Here are some points, each followed by its number:
[ 47. -24.   5. -32.   0. -23. -38.  18. -43.   2.  20.  21. -33.  17. -47.
 -73.   8.  85.  56. -39. -44. -36.  67.  -9. -32. -29. -25. -36. -22.  45.
 -11.  16.] 0
[-30.  52. -16. -10. -26.  58. -42. -64.   1. -24. -28. -34.  24.   1.  28.
  18.  15. -34. -34.  32.  37.  42. -55. -32.  38.  12.  46.  41.  22. -68.
  -9.   5.] 1
[-43.  13.  -1.   9.  -1.  -5.  33.  29.  13.  16.  -3.  36. -11.  31.  -2.
   9.   5.  -8.  12.  -5.   2.   9.   0.  -1. -39.  11. -13.  13. -13.   0.
  10.  13.] 2
[ -7.   0.   0.  11.  35.   1.  13.  15. -30. -33.  22. -39. -11. -31.  32.
  18. -10. -22.   8.  27.  18.  12.  -7.   7. -19. -17.   9.  22.   0. -12.
  -5.  -5.] 3
[-36.  -9.  27.  11.  -2.   3.  29.  -7.  32.  22. -20. -15.  39. -43.  31.
  56. -10. -67. -66.  50.   6.  -3. -26.  19.  30.  46.  22.   0.  21. -17.
  -1. -28.] 4
[-41.  16.  -4.   7.  -5.  -1.  31.  28.  15.  19.  -3.  43. -13.  39.  -9.
   9.   9.   1.  13. -10.   4.   7.  -2.   0. -40.  11. -21.  12. -14.   0.
  10.  19.] 5
[ 10.   5. -18.  10. -22.  32.  40. -15.   0.  10.  37. -27.   9. -60.  31.
  60.  -8. -42. -64.   8.  15.   4. -44.  15.  42. -21.  -2. -13. -15. -60.
  -9. -14.] 6
[-47.  17.   2.  -9.  31.   1.  11.  27. -30. -20.  10. -11. -17.  28.  25.
   3.   6. -12.  43.  29.  -1.  23.  29. -21. -55. -13.  22.  13. -15.  21.
   4. -13.] 7
[ 65. -30.  17.   5.   0. -55. -21.  23. -14.  14.  16.  23. -37.  30. -61.
 -65.  -1.  94.  60. -62. -48. -51.  46.   1. -23.  -7. -54. -40. -16.  56.
  -6.  29.] 8
[-31.  20.  -1.  -1. -60.  57.  -6. -45.  48.  21. -44.  24.  41. -16.  13.
  13.  15. -45. -74.  30.  36.  -6. -64. -44.  60.  34.  29.   8.   8. -52.
  11.  -1.] 9
[  4.  -1.  13. -19.  17.  -6. -21.  -6. -27. -12.  10.  -6.  -3.   3.  -2.
 -17.  -1.  12.  49.  20.  -7.  -4.  27.  -8. -19. -24.  20.  -5.   0.  30.
  -4.   4.] 10
[ 54. -19.  -4.   4.  10.  -2.   6.   2. -52. -22.  30. -29.  -4. -44. -12.
  -4. -17.  28.  20.   2.   4. -34.  11.  28.  25. -29.  -3.  -6.  -7.  -1.
 -14. -18.] 11
[ 42. -28. -24.   3.  10. -51. -17.  21.  -9.  11.   8.  16. -30.  37. -42.
 -47.  -2.  73.  57. -43. -24. -29.  49.  17. -37. -13. -32. -34.  -3.  49.
   5.  18.] 12
[  7.   3. -14.  12. -11.  -7.  25.  -8.  28.  12.   8.  -8.   5. -18.   1.
  19.   6. -11. -36. -14.   6.  -8. -23.   9.  25.   5. -15. -12.  10. -31.
   7.  -2.] 13
[   6.  -18.   24.    6.   22.  -15.    7.  -24.   56.   12.  -55.  -17.   44.
  -25.   52.   53.  -36.  -47. -100.   11.   25.   -3.  -52.   37.   64.   49.
   27.   15.   50.   -9.   20.  -30.] 14
[  8. -19. -18.  15. -53.  44.  31. -28.  49.  47. -26.  50.  20.   2.   7.
   6.   4. -26. -66.  -2.  22. -31. -54. -27.  59.  31.  -3.  -9. -14. -37.
  17. -12.] 15
[ 28.  12.  -7.   5. -12. -30.  -4.  16.  -8.  23.  14.  42. -30.  43. -46.
 -57.  26.  55.  44. -52. -33.  -5.  41. -10. -37. -15. -52. -42. -15.  27.
   5.  18.] 16
[-43. -16.  -2.   8.  17.  -4.  20.   9.  -1. -18.  -5.   1.  10. -20.  23.
  12.  -5. -48.  -4.  38.   0.  10.   8.   4. -23. -16.  15.  10.  -4.   2.
 -10. -18.] 17
[  3.  -1.  13.  -6.  33.  -2.   1.  -3. -16. -34.  -1. -40.  -3. -38.  15.
  16. -17. -24.  -2.   1.   7.  19.  17.  15. -12. -16.  31.  19. -10.  -1.
 -13. -11.] 18
[-73.  19.  -5.  14.   9.  10.  23.  24.  -1.  -7.  -1. -14.  -8.   6.  29.
  33.  18. -48.  -3.  30.   0.  44.  -5.  -8. -34.   4.  11.  18.   2. -12.
 -13. -16.] 19
New points follow, each followed by the numbers of its two nearest points above by angle, nearest first.
[ -6.  12.  10. -16.  18.  -3. -23. -15. -23. -16.  12. -17.   2.  -5.   8.
  -3.  -1.  -1.  40.  27.   3.   3.  17.  -8. -15. -23.  29.   2.   6.  21.
  -6.   1.] >> 10 7
[ 13. -18. -15.  17. -56.  40.  29. -27.  54.  48. -26.  50.  19.   5.  -1.
   4.   4. -22. -66. -11.  21. -31. -55. -20.  61.  31.  -7. -13. -11. -40.
  21. -11.] >> 15 9
[-60.  14.   3.   2.  10.  19.  18.  21.  -7.  -3.   1. -20.  -1.  -8.  28.
  36.   2. -38.  17.  40.  11.  43.   3.  -7. -35.   6.  21.  45.  -4.   7.
 -14. -13.] >> 19 17
[ 16.  60. -33. -14.  -8.  31. -47. -39.  11. -43.   7. -38.  -2.   3.  10.
  -3.  29.   6.  -6. -30.  29.  31. -29. -13.  27. -13.  22.  38.  18. -52.
 -11.  20.] >> 1 9
[  8. -12.  15.   7.  14. -13.   8. -20.  48.  10. -40. -15.  36. -23.  38.
  44. -28. -37. -84.   4.  20.  -5. -46.  30.  55.  38.  16.   9.  39. -14.
  17. -23.] >> 14 4
[  0.   4.  10. -13.  18. -11. -20.  -6. -25. -14.  11. -13.  -4.   2.   3.
  -9.  -1.   9.  44.  14.  -1.   1.  21.  -4. -17. -22.  21.  -2.   3.  26.
  -3.   5.] >> 10 7
[-26.  50. -17.  -6. -27.  46. -33. -49.   4. -16. -21. -26.  18.   4.  17.
  16.  17. -31. -30.  19.  31.  35. -49. -28.  31.  11.  31.  32.  16. -60.
  -4.  10.] >> 1 9
[  8.  -8.  -1.   6.  26. -11.   6.  18. -25. -24.  21. -21. -12. -14.  10.
  -1.  -5.   2.  17.   3.   5.  -1.   1.   5. -20. -17.  -3.   5.  -2.   0.
  -1.   2.] >> 3 18
[-20.  43. -18.  -6. -24.  45. -29. -53.   6. -18. -19. -28.  18.  -1.  21.
  16.  14. -27. -32.  20.  31.  32. -48. -24.  35.   8.  32.  30.  19. -62.
  -5.   6.] >> 1 9
[-52. -16.  -3.   9.  15.   0.  21.   9.   2. -19.  -7.   1.  14. -20.  27.
  15.  -4. -58.  -6.  47.   1.  15.   9.   1. -27. -16.  16.  14.  -3.  -2.
 -12. -20.] >> 17 19
